The rows below fall into families. The same turns and mirrors carry the whole set onto itself and the rows of a family onto each other. For each named row, which other rows are in its family? Write them in the order they are listed.
These 32 rows form 4 families of 8 rows each.
K_327: [ 12.9 -11.8  -3.1  23.2  39.8   5.6  10.2  -9.0 -24.6  14.1  -4.6   2.7
 -59.9   6.1  32.9   5.1 -12.0]
K_77: [ 11.3  -5.7  -1.8  31.0  36.3  -1.7  17.0 -14.5 -25.6  23.1  -7.3  11.6
 -68.6   9.0  18.0  -5.5 -11.0]
K_535: [-22.0  -4.8   0.4  30.7   2.5  13.3 -28.1  15.4 -48.6   8.6 -13.3   7.4
 -23.3  23.4  34.3  -0.3 -11.6]
K_115: [ -3.3  -5.5 -23.1  31.1  28.5  13.0 -20.8  18.0 -26.9  -0.8  24.1   4.3
 -42.1  46.4   5.5 -14.7  10.2]
K_183: [ 14.5 -14.9 -45.8  19.6  51.2 -10.2   3.9 -21.7 -28.5  29.7  -0.4   9.2
 -43.6  20.6 -33.5   3.0 -10.8]
K_225: [ -6.5 -10.9 -16.9  26.5  24.8  -6.9  -7.6 -21.5 -46.8  36.2 -33.2  14.5
 -10.4  -3.2   0.4  20.8 -35.9]
K_126: [-22.1  -2.4   6.8  31.4  18.4  20.1 -28.0   4.8 -39.3   2.9  -9.9   7.4
 -27.3  19.1  34.6   1.6 -24.6]
K_478: [-14.8 -16.3 -39.4  21.0   8.7   5.2 -39.7  -3.9 -48.4  12.7  -8.5  12.7
  -9.2  40.5 -32.2   0.9  -9.6]
K_656: [ 22.5 -23.3  -5.2 -10.8  27.2  19.4 -15.3 -14.9 -57.0   5.9  -3.9   2.6
 -34.4  29.3  -5.4   6.2  -5.3]
K_367: [ -8.8  -6.3 -24.5  29.8  35.6 -13.5 -12.8 -17.5 -43.7  39.8 -40.6  16.7
 -17.6  -2.4   1.9   2.3 -36.9]
K_495: [ 12.1 -14.3 -40.5  26.3  45.5  -9.0   3.3 -13.4 -21.7  27.8   5.3  15.4
 -51.1  24.7 -34.6   6.0   1.3]
K_963: [ 23.3 -24.7  -4.6  -4.6  32.8  11.1 -20.8 -11.7 -60.6  11.0  -4.9   2.7
 -23.9  34.3  -6.4  14.5  -0.4]
K_42: [  6.8  -4.5  -4.8  30.0  45.8  -0.6  15.9  -0.4 -27.4  25.8  -6.6   4.5
 -58.3   3.2  32.0   0.6 -11.3]
K_122: [ -4.4 -13.8 -22.8  19.8  26.5  -9.6  -3.3 -23.2 -49.4  40.0 -38.2  14.6
 -25.5  -2.9  -6.3  17.3 -33.5]
K_797: [  4.2  -5.1   5.0  27.3  37.0   0.4   8.6  -5.9 -26.4  21.6  -5.8  13.3
 -66.8   7.4  28.0   0.2 -12.3]
K_550: [-32.1   3.8 -41.4  55.4  22.7  -7.9  -4.2   6.6 -15.3  27.3  -8.8  15.9
 -44.3   8.6   6.6 -12.5 -22.9]
K_353: [ -1.2 -13.4 -20.6  24.0  19.2  16.2 -10.6   9.7 -33.1  -4.9  26.3   0.3
 -49.1  44.2  -3.7  -2.1  15.1]
K_444: [-23.3 -11.7  -2.6  29.6   9.1  20.0 -34.3   8.8 -43.8   4.6  -9.3  10.0
 -17.5  18.9  30.7   2.6 -22.5]
K_668: [ -4.3  -8.8 -27.7  32.1  18.8   8.8 -17.9  13.5 -29.0   2.4  23.8   0.4
 -54.4  44.9   1.9  -5.2  15.9]
K_578: [ -1.2  -8.7 -28.6  23.6  29.1  10.2 -16.9  15.2 -29.4   1.9  19.2   4.5
 -56.1  46.2  -1.2 -18.6  13.7]
K_67: [-29.6   3.0 -41.2  61.5  26.3 -16.8  -9.6   9.9 -18.7  33.3  -8.1  16.5
 -34.0  14.8   6.2  -3.4 -17.7]
K_233: [ 15.9  -9.0 -43.1  20.5  44.8 -17.1  10.6 -13.7 -32.2  35.7  -3.3   8.3
 -49.2  25.0 -30.0  -0.9  -1.3]
K_301: [ -3.2 -10.9 -18.2  17.8  34.2  -5.5  -7.7 -18.9 -47.8  37.0 -37.2  18.0
 -14.8  -1.2  -1.6   7.6 -39.8]
K_480: [-20.3  -7.9 -42.7  27.5  14.1  -2.4 -35.4   4.3 -51.5  23.8  -8.3  14.8
  -7.5  37.1 -32.5  -2.1 -10.8]
K_670: [ 23.2 -27.7   6.8  -4.5  34.2  14.4 -17.9 -14.2 -54.8  13.7  -3.6   8.9
 -27.3  27.2  -1.1   5.8  -2.3]
K_515: [ 13.1 -16.9 -51.8  20.2  36.4 -15.9   4.7 -12.2 -38.1  31.4  -4.7   9.5
 -39.0  23.1 -35.1  -1.0   4.1]
K_885: [ 21.0 -20.9  -7.3 -11.2  31.8  17.7 -10.8 -22.0 -57.1   7.5 -17.0   8.4
 -25.0  25.3  -0.7   9.0  -9.5]
K_108: [-20.5  -5.7  -4.9  26.1   9.2  12.4 -28.7   8.2 -54.5  10.1 -17.2   1.6
 -17.9  18.8  35.9  -3.8 -24.3]
K_594: [-31.2   6.6 -52.8  54.4  19.7 -11.8  -5.8   8.4 -21.8  24.0  -9.6  10.5
 -40.4  16.9   0.4  -3.4 -18.9]
K_699: [-29.5   0.7 -36.5  64.0  23.9 -14.0 -12.3  15.1 -20.2  28.6   1.7   9.2
 -42.9  16.3   0.0  -7.4 -10.7]
K_154: [-11.4 -14.1 -51.1  23.1  16.4   3.5 -32.8   0.4 -50.1  18.5  -7.7   5.3
  -2.2  37.0 -28.4   1.5 -11.1]
K_80: [-21.8 -14.0 -42.7  22.2  18.4   4.2 -39.2   6.7 -51.6  12.6  -7.2   4.5
   1.1  32.3 -19.1   6.6 -10.1]

The rest of the family of K_42: K_535, K_183, K_225, K_478, K_578, K_670, K_594
The rest of the family of K_797: K_656, K_444, K_668, K_67, K_233, K_301, K_154
The rest of the family of K_480: K_327, K_115, K_495, K_963, K_122, K_550, K_108

The rows below fall into families. The same turns and mirrors carry the whole set onto itself and the rows of a family onto each other. For each named row, which other rows are in its family? Write them in the order they are listed.
These 32 rows form 4 families of 8 rows each.
K_49: [-19.5  13.7   2.2   6.8 -35.2  34.8   7.1 -14.6  16.0  -3.7  10.9  -1.9
  15.6 -11.2  -3.6 -30.2   7.1   5.9 -17.5 -13.1 -24.9 -28.2  -3.2   6.2
   4.3]
K_424: [ -9.6   6.1  -6.9  -4.9  13.6  25.0  27.1 -11.7   7.2 -28.7  -1.5 -22.3
   0.0  -5.8   5.2 -12.4  13.4 -13.0  20.1  -9.4 -10.4 -17.9  24.2  10.4
 -41.7]
K_551: [-10.5   4.0  17.7 -44.4   8.0   3.1  23.2 -20.0  24.5  -3.9  10.4 -11.7
   2.9 -21.1  24.5 -23.0  39.6 -12.5  -0.8 -17.0  -0.4  -8.4   0.1 -18.7
  11.5]
K_657: [-13.3  16.0  -0.4  -3.4  32.5  38.9   8.8  -7.0  15.2  -2.1  -0.2 -10.6
  14.9 -27.9 -21.2 -10.7  -4.5  19.4  13.7  -8.1 -17.6 -24.3  19.4 -26.3
  16.3]
K_647: [ 15.3  -2.1 -10.8   3.0  -8.8  17.8 -12.3  -5.4  -5.0 -14.1 -23.4 -11.6
  10.0 -26.4  -8.7  -9.8 -46.8   9.2  -2.9 -14.3 -11.6  -3.6  33.5   7.2
 -24.2]
K_799: [  5.6 -10.9  10.8 -13.6 -27.5  -6.1  -2.5 -32.5   0.7  -9.2 -10.9  -1.8
   0.1 -18.3  33.0 -10.5  -5.7 -36.2 -10.0 -13.3 -14.7   7.5  -0.5  22.3
 -17.8]
K_289: [  3.1  -1.7  25.8 -17.0  -8.5   0.6 -11.9 -15.5   7.7  23.0 -13.1   9.8
  20.5 -33.2  19.3  -9.4 -15.6  14.9 -19.4 -12.9 -22.5  12.0  -3.9 -22.9
  33.8]
K_728: [  2.2 -16.4   3.2 -22.1 -34.2 -15.2  -2.6 -19.0   2.2  -7.5  -9.3  -8.1
  -1.6 -19.6  42.0 -16.8  -3.2 -23.5 -10.8 -15.0  -6.9  22.2   3.8   7.8
 -20.5]
K_124: [  3.2 -11.2  -6.3 -28.9  41.8  -6.4  -5.9 -13.1  -2.3   0.8  -6.5 -33.4
  -6.0 -43.3  25.7  -2.4  -6.8  -4.2   9.5  -2.0  -1.3  13.7  32.3 -20.0
  -1.6]
K_733: [-16.6  13.5   8.1   9.6 -47.4  22.4   4.4 -12.0  10.8  -0.9  10.1   3.8
  18.7  -2.7   2.7 -21.9   5.9  -9.7   4.1  -7.1 -18.5 -15.5  -6.2   9.6
  10.7]
K_564: [  5.1 -11.1  11.7 -24.7 -19.8 -13.0   9.5 -27.4  -0.9  -7.1  -9.8 -13.5
  14.9 -22.8  37.0 -14.2  -3.9 -24.9  -2.9  -7.3 -19.9  27.3   5.3  15.4
 -27.7]
K_547: [-16.9   1.3   5.0  -7.6  13.3  20.8  35.7 -15.4   6.5 -38.2   7.2 -24.5
  -4.6 -18.3   3.0 -19.3  10.9 -21.0  14.4   1.1  -0.3 -21.8  23.3   3.0
 -23.4]
K_864: [  3.5 -15.4  -3.0 -35.0  45.7   1.3   1.9 -15.8   5.6  -8.6 -18.2 -19.9
  -4.3 -41.6  16.8  -6.4 -15.2   6.1  -1.8 -15.5  -3.0  14.1  31.1 -27.6
 -14.1]
K_938: [ -2.8  -6.9  11.0 -21.6 -15.0  -0.7 -21.4 -16.1   8.3  19.3  -7.2   5.5
  13.3 -37.9  14.8 -16.2 -23.6  10.1 -17.3 -12.6 -12.8  15.0   0.1 -28.5
  37.8]
K_580: [-15.2  -2.2 -11.2 -18.4   4.2  19.1  34.1  -4.9   8.2 -32.7   7.9 -28.2
   3.6  -8.0  15.6 -11.4   7.4 -16.3  15.3  -4.0 -15.3 -21.7  25.1   7.2
 -32.8]
K_518: [ -1.0  -5.4 -13.5  19.1 -10.3  21.4 -16.0  -6.9  -7.0  -6.6 -20.1  -6.1
   9.8 -24.8  -3.3  -3.3 -49.4   9.0   2.9  -6.5 -23.7   5.5  23.5   0.2
 -14.4]
K_360: [-22.6  18.3   3.9   8.0 -39.9  31.3   5.5 -25.8  20.9  -8.4   0.0   7.5
  11.9  -6.3  -2.0 -27.3   4.9   5.4  -8.6  -3.2 -26.7 -19.2  -4.6  -3.2
   5.9]
K_268: [  9.8 -19.8   1.4 -34.3  38.9  -6.3   0.7  -1.9  -4.8  -1.0  -9.5 -24.1
   1.7 -37.9  21.8  -1.6 -15.0  -7.9  11.3 -19.7   4.4  17.4  29.4 -15.7
  -9.0]
K_374: [-18.3   8.8  -7.0  -2.2  19.2  37.2  -2.8  -0.3  16.9  -0.9   0.6  -3.2
  -1.5 -21.3 -17.0 -15.0  -4.9  22.7   5.4 -15.1  -2.4 -29.3  19.8 -35.2
  23.4]
K_813: [-27.1   2.2  14.1 -27.7   7.3   7.2  18.6 -19.8  22.6   4.2  12.9  -7.1
   2.3 -21.1  28.4 -17.2  37.8 -13.4   5.8  -8.8 -11.4   1.3 -11.1 -26.0
  21.6]
K_489: [  7.3 -15.0   1.3 -31.5  34.4 -10.6   0.3 -12.7   0.7  -6.6 -21.3 -16.1
  -2.4 -35.9  24.2   3.0 -16.0  -9.6  19.7  -9.3   0.7  24.8  26.8 -25.2
  -7.7]
K_587: [-14.9 -10.1  21.5 -31.1   5.5   6.4  16.0 -24.7  18.9  14.1  18.3 -18.7
   2.4 -27.3  22.5  -9.5  40.2  -5.0  -5.9 -20.0  -7.7   1.0   6.3 -18.6
  24.8]
K_941: [ -6.7 -15.8  10.3 -28.4 -32.0  -2.3  -2.2 -24.5  -1.2  -5.8 -12.0  -2.0
   3.2 -20.3  43.9  -7.1  -5.2 -25.8  -3.5 -11.2 -15.1   8.2  -3.9  18.4
 -24.8]
K_908: [  1.8   8.2 -17.2   5.0  -6.6  19.0 -10.1  -4.6  -3.8 -22.4 -26.6   1.8
  10.4 -17.4  -2.7 -19.3 -49.5   1.9   7.6  -2.3 -13.8  -3.5  19.1  -0.3
 -28.7]
K_306: [ -6.3  13.1  -5.9   1.8  31.0  26.4   8.1  -3.6  18.0  -2.2   2.9 -14.0
  10.2 -24.8 -23.9 -22.4  -4.1  22.9   5.9 -12.1  -8.1 -10.6  28.3 -36.8
  20.8]
K_347: [-13.0   1.9  23.0 -37.5  11.5   3.8  10.6 -19.0  22.8   4.6  19.4 -22.1
   1.3 -18.3  23.4 -25.4  37.1 -13.7   8.3  -7.1 -13.1  -9.7  -3.5 -19.7
  15.3]
K_716: [-14.5  10.2   8.9   3.5 -43.2  31.3  12.3 -13.6  20.1 -11.5  -3.0  14.2
  18.9  -3.2  -5.9 -25.1  -2.3  -0.4  -8.2 -21.3 -22.1 -16.9  -8.9   1.3
  -0.6]
K_280: [  4.5   0.8  14.3  -6.8  -5.6   5.1 -27.5 -22.4   8.5  22.6 -17.9   9.5
   9.7 -38.9   5.1 -15.6 -15.5  12.1 -12.8 -19.4  -8.8  19.1  -2.2 -25.0
  29.7]
K_873: [-14.4  -0.5 -22.1  -8.2   6.6  24.4  18.7 -11.2   8.8 -34.3   2.2 -27.3
  -8.3 -13.6   1.1 -18.0   7.1 -18.3  21.8  -9.9  -1.6 -14.5  26.7   2.5
 -36.3]
K_460: [  3.2  -2.4  -0.2 -19.2 -13.2   4.0 -29.8 -13.3   9.1  29.6 -15.9   8.5
  18.1 -27.0  16.2 -10.0 -20.3  18.0 -11.9 -23.3 -22.2  19.0   2.0 -21.8
  18.8]
K_362: [-17.4   9.2  -7.8 -12.1  25.9  30.6   8.5   5.7  17.2  -0.9   0.9 -15.8
  12.7 -28.7 -13.4 -15.9  -3.7  32.5  12.8  -8.6  -9.9 -10.3  24.0 -41.1
  15.3]
K_756: [ -0.1  -3.7 -18.1  11.9 -12.9  19.8  -3.7  -8.2  -6.9 -13.5 -27.3   4.7
  12.8 -26.5  -4.7  -3.1 -45.7   9.3  -5.7 -15.1  -9.9   6.4  29.4   0.1
 -18.7]

The rest of the family of K_799: K_49, K_551, K_289, K_518, K_489, K_873, K_362
The rest of the family of K_864: K_733, K_564, K_547, K_374, K_587, K_908, K_460
The rest of the family of K_268: K_424, K_938, K_360, K_941, K_306, K_347, K_756
The rest of the family of K_580: K_657, K_647, K_728, K_124, K_813, K_716, K_280

The rows below fall into families. The same turns and mirrors carry the whole set onto itself and the rows of a family onto each other. For each named row, which other rows are in its family? Write them in the order they are listed.
These 30 rows form 5 families of 6 rows each.
K_633: [ -6.1  48.8  16.8 -30.3  10.6  -7.4  28.3  -6.4  10.2   5.9]
K_924: [  1.6  53.3   4.0 -26.3   5.9  -3.2  15.8   2.1  13.5  -4.0]
K_816: [ 13.8  25.2  13.0 -29.3  38.2  18.7  25.2   3.1   7.0  34.7]
K_85: [ -5.2  51.2   8.4 -21.6   7.1  -8.4  16.3  -7.2   8.5  -5.4]
K_24: [  8.1  26.4  12.0 -14.0 -12.1   4.9  34.0  22.4 -32.4   5.3]
K_760: [  5.8  45.6  -4.2 -34.1   5.0 -13.2  20.2   6.1  11.6   6.8]
K_640: [ 10.3  37.5  24.4  -6.8 -11.9  10.4  23.8  21.0 -29.7   8.8]
K_700: [ 7.3 -7.0 11.2 18.3 17.6 -4.9 15.6 11.3 23.5 19.7]
K_64: [ 38.0  -2.3  25.7 -11.7  26.9  -5.9  14.4 -10.7   3.4  -0.2]
K_899: [ -2.3  42.8  -4.6 -33.3   5.5  -6.8  27.6   4.8   8.7   9.2]
K_973: [ 10.6  27.1  21.8  -6.3 -11.1   1.5  35.7  23.4 -29.4   3.0]
K_20: [27.5 -6.1 21.0 -2.2 40.0 -6.9 17.3  1.3 -2.6 -5.1]
K_664: [ 14.8  31.0  22.1 -20.5  38.9  25.0  29.8  -0.6   3.9  28.9]
K_472: [ -5.0   5.1  13.7  -5.1  -1.8  32.3  34.6  32.2   2.3 -12.2]
K_561: [ 19.1   0.1  40.6 -11.6  32.9  -9.8  12.8  -8.1  -1.0  -5.3]
K_582: [17.5  1.5  6.3 23.4  6.0 -0.2  7.0  5.6 16.4 13.3]
K_261: [ 0.2 -0.2 20.0 -7.0 -6.8 28.6 24.2 33.9  0.2 -9.1]
K_103: [ 26.7  27.5   7.3 -35.0  29.3  20.6  22.6  -1.3  14.2  23.0]
K_159: [ 15.0  37.4  23.4 -29.6  28.7  26.3  25.9  -4.3   5.5  26.1]
K_949: [11.9 -5.5 14.8 13.7 -0.8  0.0  8.9 -0.4 25.8 13.0]
K_375: [ 19.5  26.8   8.4 -38.9  31.2  22.3  20.5   3.8   6.3  26.1]
K_669: [ -3.4   5.1   9.7  -1.0   9.5  27.7  23.9  31.6  -2.0 -19.6]
K_571: [21.5  6.8 34.5 -5.0 40.4 -4.9 19.4 -5.2 -3.5 -9.6]
K_755: [ 13.0 -10.3  23.5  13.1  -5.4  -4.4   9.9   8.7  24.0  10.5]
K_702: [ 11.1  34.7  21.0   2.2  -9.9   8.8  18.0  12.4 -33.4   9.7]
K_616: [ 30.8  -5.6  30.3 -12.6  23.6  -2.6   8.4 -13.5  -5.1  -3.9]
K_928: [11.7  6.6  5.2 22.5 14.1 -1.7  4.7 15.2 24.0 21.8]
K_881: [ 13.4  33.5   7.8  -0.2 -12.9   7.0  16.4  21.4 -30.1   3.6]
K_865: [  1.8  15.4  11.3  -4.6  -5.3  34.2  11.9  29.0   1.9 -15.2]
K_78: [ -5.1  12.6   9.1  -2.7  10.4  29.1   9.1  34.3   7.4 -16.4]

The rest of the family of K_881: K_633, K_700, K_20, K_159, K_865
The rest of the family of K_816: K_924, K_640, K_561, K_582, K_669
The rest of the family of K_103: K_24, K_64, K_899, K_261, K_755
The rest of the family of K_85: K_664, K_571, K_702, K_928, K_78

The rows below fall into families. The same turns and mirrors carry the whole set onto itself and the rows of a family onto each other. For each named row, which other rows are in its family? Write them in the order they are listed.
These 18 rows form 3 families of 6 rows each.
K_596: [  7.4 -19.9 -22.2 -15.5   7.9  20.1 -27.5 -13.8 -27.9  12.0   8.5]
K_118: [  5.7  -5.8   2.2  24.0 -22.3   3.8   7.3  -4.0 -14.8 -19.0 -15.4]
K_623: [ -6.0   9.8 -21.4 -11.2 -20.9  27.2 -11.7  -5.1 -26.5  23.5  -1.0]
K_893: [ 24.2  36.3 -13.1   7.7  18.9   4.0 -14.0  12.4   1.6  17.8 -12.1]
K_468: [ 29.5   9.9 -18.0  13.8  18.3 -26.1 -18.5  -5.4 -25.5   4.2 -29.1]
K_604: [ 14.0  -1.8 -28.7  -3.8  -6.2  24.1  18.9 -10.6   4.1  -9.7  19.4]
K_637: [ 22.6   1.4  -7.8  10.0 -11.2  -5.6   2.4 -23.5   5.2 -11.9  23.4]
K_981: [ 29.3  -7.8  -2.6  14.1  -0.6  13.2   2.4 -17.7  13.9 -15.2   5.3]
K_953: [ 18.6  38.8  -9.5  -2.2   7.0 -18.4 -12.8  12.2   3.4   5.2  -1.7]
K_219: [ 15.7   7.4  -9.6  13.5  25.7 -13.1 -24.5  16.7 -26.9   1.2 -22.3]
K_35: [  2.3 -23.7 -26.3   5.7 -12.6  10.5  15.7  -6.3 -30.2 -19.9 -12.1]
K_855: [ 25.6  -3.9 -24.6  19.6  33.0 -10.8   3.2   9.0 -17.4 -17.8 -14.1]
K_195: [ 15.6   0.0 -43.3 -13.4  31.1  13.3 -11.4   0.2 -23.4  12.9  13.1]
K_736: [ 15.2  -5.7 -31.1  -7.8   6.2  -1.0 -23.9 -26.5 -33.0  19.5  15.1]
K_703: [ 16.7  32.3 -22.2   8.9   7.1   1.3  18.0  21.4   4.0  -7.0 -13.6]
K_985: [ -6.0  14.6 -38.7 -15.3  -1.7  13.5  -0.1  16.0 -35.6  13.3 -18.4]
K_345: [ -3.7  14.4 -21.1 -31.1 -22.1   5.3 -17.7  -4.4 -21.7  15.3  -9.7]
K_25: [ 13.3  -7.5  -7.4   3.4 -27.6  -7.0   3.1 -18.5 -12.7 -17.3 -27.2]

The rest of the family of K_25: K_468, K_637, K_953, K_736, K_345
The rest of the family of K_219: K_596, K_118, K_623, K_893, K_981

